Families of rows that turns and mirrors carry onto each other, the same ones carrying the whole set onto itself: the rest of each named row's family, in list order:
5 families of 8 rows:
regul: -1 -9 23 -32 -3 -7 -6 -15
Lutib: -16 2 -25 -23 -13 0 -11 -5
Bibar: 23 -1 -8 -18 14 22 -15 -3
fedu: 6 -1 -8 5 21 -5 -3 -28
rivon: 4 -4 8 -18 -17 3 -10 32
nid: -3 8 -21 16 -8 17 -8 8
Tizov: -21 -9 7 7 -25 -15 1 -4
divut: -4 -14 25 -30 -5 -8 -2 -13
leza: -1 -11 -6 7 10 -1 -6 -35
riku: 18 -17 28 12 7 2 -4 2
keka: 4 -9 -5 2 17 -1 -10 -33
sini: 3 -1 -19 26 -3 6 -11 8
Pez: -21 -13 11 8 -22 -19 0 -1
sonub: -18 -10 3 13 -21 -19 0 -2
Tete: -14 6 -26 -25 -8 2 -6 -6
rek: 23 -5 -4 -19 19 19 -17 0
zagu: -4 -13 9 -15 -28 7 -11 25
Modat: -5 -4 4 -19 -17 5 -13 31
bul: 3 -6 -21 22 -4 10 -8 12
gon: 0 -13 22 -37 -4 -3 -4 -11
mose: -22 -13 7 11 -21 -14 -2 -12
dabe: -14 8 -17 -30 -11 0 -8 -10
Kon: -3 -6 8 -13 -24 3 -5 30
pumok: -23 -7 4 9 -18 -18 -11 -11
los: 1 -10 -6 2 7 -5 -4 -37
torug: -14 0 -26 -25 -10 0 -8 -13
Pomeb: 16 -15 28 14 3 3 -7 10
Fipem: 16 -23 20 20 4 3 -8 7
Neno: -5 0 -25 17 -2 12 -7 10
fovak: 4 -22 22 19 8 6 -6 9
Zusef: 7 -16 28 -27 -5 -8 -8 -13
vav: 24 -2 -4 -21 14 17 -13 9
zesi: 21 -5 -1 -23 14 22 -15 -2
dedo: 7 -11 -2 8 10 -1 -3 -35
siku: 5 -23 22 -27 0 -14 -9 -12
bimel: 25 -8 -3 -20 11 21 -4 8
demet: -3 7 -19 -30 -15 -3 -9 -12
Rako: 7 0 -23 19 -2 12 -14 9
sudaz: 16 -20 28 14 1 1 -10 3
Keput: 0 -4 8 -14 -14 9 -12 34

Same family as Tete: regul, rivon, Tizov, leza, rek, bul, sudaz
Same family as Keput: Lutib, Bibar, riku, sini, Pez, gon, los
Same family as bimel: fedu, nid, zagu, pumok, fovak, siku, demet
Same family as divut: sonub, Modat, torug, Pomeb, zesi, dedo, Rako

Families of rows that turns and mirrors carry onto each other, the same ones carrying the whole set onto itself: the rest of each named row's family, in list order:
3 families of 6 rows:
Bope: 10 -5 5 -17 4 37 4 -9 23 -17 -19 -26 -1
lumo: -3 -10 4 21 20 27 4 -13 33 -1 -19 -37 7
Tave: 16 3 -1 44 27 0 -8 -7 22 15 -8 -24 2
Pekag: 13 -5 9 -20 3 36 1 -7 18 -11 -24 -25 -6
ziner: -3 -14 1 20 17 23 7 -8 35 3 -21 -33 14
budon: 26 15 -11 40 16 5 -13 3 -20 17 3 -18 23
tizuf: 37 20 -8 -1 -5 10 -15 1 -29 6 1 -6 11
sop: 11 4 4 42 24 4 -12 -4 28 14 -5 -18 1
lufum: 13 -10 8 -16 -2 35 5 -11 26 -11 -24 -22 -1
lurep: 37 20 0 6 -5 9 -14 1 -29 3 3 -5 6
Pasu: 14 3 2 43 27 0 -6 4 23 15 -5 -21 4
Megu: 23 15 -9 37 11 0 -15 -3 -18 22 1 -17 20
baf: 24 5 -8 -21 -11 34 2 -8 -23 -8 -14 -24 18
zuvi: 19 4 -3 -24 -10 37 -4 -6 -19 -9 -12 -19 17
Mosam: 43 19 -4 4 -2 17 -17 1 -30 3 0 -6 8
fid: 22 12 -13 41 13 2 -11 -4 -13 17 5 -18 26
Maru: 24 2 -6 -19 -12 39 -3 -12 -17 -9 -16 -19 17
dem: -2 -12 -4 15 20 29 2 -12 34 2 -22 -37 14

Same family as lurep: Pekag, sop, baf, fid, dem
Same family as Maru: ziner, budon, lufum, Pasu, Mosam

